0: [28 69 40 59 54 51 36 58 48 41 67 39 41 25 39 58 34 64 68 33 52 61 60 41 39 28 44 44 50 71 29 45]
1: [72 27 36 81 44 73 38 13 49 44 40 44 59 43 33 43 44 15 50 81 66 32 47 35 66 51 76 81 64 36 98 33]
2: [50 55 52 56 66 30 67 62 55 57 43 40 45 29 40 62 65 75 40 52 75 65 62 58 50 48 55 39 28 60 43 53]
3: [58 40 36 49 32 75 22 39 53 41 54 66 50 66 38 43 50 30 70 64 45 44 52 61 60 66 57 74 67 15 79 37]
4: [60 33 35 43 14 48 36 37 54 32 44 92 68 47 68 64 50 41 53 37 39 27 38 38 55 44 48 46 63 48 45 40]
5: [29 42 43 57 58 66 50 25 36 44 51 28 45 64 69 61 35 40 49 84 37 26 41 41 70 59 64 56 65 57 55 81]
6: [43 55 39 47 58 46 69 34 72 33 50 58 32 63 56 37 41 46 38 74 40 52 39 50 74 72 50 70 71 34 20 87]
7: [49 51 43 77 51 63 47 44 58 38 50 54 40 34 57 59 38 53 53 33 54 49 63 32 48 43 57 52 46 65 42 50]
8: [62 53 49 28 22 59 49 89 56 50 65 82 53 63 50 40 75 64 67 61 60 68 59 62 38 47 36 56 63 25 74 38]
9: [49 53 55 58 67 34 62 65 55 52 48 40 44 33 42 62 63 70 37 52 75 64 65 62 40 48 49 34 30 58 45 50]
10: [44 59 56 53 63 27 60 61 49 56 43 42 44 31 46 61 69 69 36 52 72 65 63 67 45 45 53 34 28 62 44 51]
11: [54 58 36 26 36 17 47 46 38 41 49 58 55 38 46 53 66 64 62 56 46 61 57 64 53 40 51 38 41 43 46 46]
12: [48 39 63 41 66 44 41 62 37 71 46 50 47 58 45 52 48 36 25 50 67 68 66 55 30 35 49 58 55 35 58 39]
13: [40 60 54 75 60 63 47 48 66 50 53 37 37 39 44 33 22 36 43 23 52 74 71 31 46 34 46 68 43 67 36 50]
14: [78 30 80 41 73 29 47 64 36 72 40 60 51 61 54 50 54 51 26 58 77 54 47 51 36 33 49 41 66 34 61 39]
15: [55 61 49 65 63 95 61 49 54 50 57 00 62 45 40 39 51 52 77 58 41 40 41 53 66 61 61 58 23 62 84 47]
16: [35 38 56 43 43 31 50 43 25 78 53 62 69 65 54 64 50 33 32 70 53 47 43 30 40 28 60 53 44 83 59 54]
17: [30 55 47 48 60 50 74 28 52 53 55 22 71 55 43 31 33 29 51 65 27 43 21 37 64 52 54 66 41 72 31 70]
18: [43 51 56 63 67 70 60 35 50 57 54 33 60 68 46 34 34 23 54 68 40 37 32 40 59 55 63 73 55 62 64 65]
19: [50 34 59 44 28 58 58 76 24 65 55 54 43 66 75 61 71 66 45 62 44 55 71 35 29 44 43 27 66 51 74 57]
20: [50 57 45 58 46 57 67 43 48 42 59 42 49 56 49 44 45 52 70 61 44 27 27 32 59 52 57 54 55 61 37 62]
21: [49 52 44 44 46 63 45 54 56 30 45 40 56 41 60 52 39 55 58 38 42 35 42 64 53 57 41 38 59 29 42 45]
22: [47 37 44 51 39 48 42 45 42 51 39 57 55 49 73 71 66 56 33 65 44 41 70 47 53 54 61 40 36 62 72 58]
23: [49 56 57 51 65 31 62 61 48 57 48 43 40 30 41 63 65 75 39 50 72 64 63 61 48 46 47 36 31 56 41 53]
24: [53 41 63 41 60 46 38 63 42 68 43 54 44 63 46 51 52 39 33 55 62 69 57 53 33 37 50 61 52 33 55 51]
25: [72 46 43 43 39 46 48 29 54 43 43 60 43 52 55 36 46 41 49 31 23 51 43 34 60 53 54 56 50 36 37 56]
26: [67 60 35 56 47 47 39 58 73 18 42 64 61 13 91 57 39 72 68 15 35 32 64 68 67 43 42 39 40 64 58 53]
27: [35 72 43 32 63 06 21 47 38 45 48 57 48 32 38 75 53 72 66 52 65 53 51 91 48 43 42 36 36 46 28 38]
28: [49 41 54 41 30 30 49 51 51 70 43 61 88 39 35 46 65 26 39 39 56 56 46 67 38 34 39 42 31 65 77 14]

[65 56 34 54 44 43 47 57 67 16 47 65 63 16 95 57 44 74 71 20 34 30 58 67 72 42 44 36 44 66 54 46] -> 26 21 7
[52 50 44 44 49 64 48 51 55 29 48 40 53 44 61 53 42 52 56 42 40 36 43 61 57 60 42 43 56 31 37 45] -> 21 25 20
[34 47 66 74 58 64 81 47 40 50 62 29 38 72 47 56 32 53 50 70 59 29 27 24 46 53 39 31 99 68 25 59] -> 20 5 18
[47 51 54 60 66 71 54 38 53 56 56 29 61 72 42 29 27 25 61 65 38 40 33 36 58 56 62 77 55 66 66 60] -> 18 17 20
[36 61 54 70 67 65 45 44 70 53 50 40 38 34 41 35 22 37 44 21 45 70 68 26 52 33 50 69 48 66 32 55] -> 13 7 0
[48 60 52 69 62 91 57 48 50 55 57 00 61 43 40 40 43 46 79 57 40 43 51 57 57 62 65 61 19 65 85 47] -> 15 18 20
[27 50 30 16 53 62 43 71 46 38 53 45 49 36 68 52 32 52 49 58 36 53 50 53 43 40 53 71 48 34 24 72] -> 21 24 0
[70 45 41 47 35 47 50 25 54 40 39 66 47 52 52 36 49 41 50 24 25 53 44 34 65 61 52 54 52 38 31 55] -> 25 4 21
[45 29 44 35 30 51 24 44 36 52 52 80 57 61 68 57 38 20 46 51 35 40 46 41 42 37 51 68 72 44 55 42] -> 4 25 24
[60 48 43 19 41 38 73 91 38 42 56 52 69 35 74 56 68 80 52 78 56 58 46 67 50 33 48 38 41 45 53 63] -> 11 23 10
[39 44 40 29 15 58 43 83 64 56 46 81 64 60 52 61 84 47 46 66 59 50 55 74 43 68 44 51 42 35 68 33] -> 8 22 11
[36 71 42 28 68 00 26 44 38 47 54 58 50 33 35 73 51 69 68 55 69 48 46 91 46 42 42 39 34 49 30 37] -> 27 11 10
[32 63 52 74 67 62 46 50 69 53 51 37 40 39 44 32 20 40 37 18 48 76 70 33 43 35 49 67 47 69 33 50] -> 13 7 0
[44 58 52 68 60 47 43 38 48 48 55 50 25 51 41 57 33 54 55 39 57 51 51 29 44 53 54 51 54 59 14 58] -> 7 0 20
[79 27 82 39 76 32 48 66 31 74 36 56 50 59 54 48 51 52 24 55 75 51 45 50 38 31 53 45 71 32 63 47] -> 14 12 24
[39 69 43 30 62 07 25 47 40 42 52 53 51 30 43 70 54 75 64 53 64 52 56 92 45 44 46 40 29 45 30 44] -> 27 11 10
[60 56 31 50 42 43 40 58 70 17 47 65 66 16 94 59 41 73 70 19 29 26 60 63 67 44 40 33 41 67 59 51] -> 26 21 7
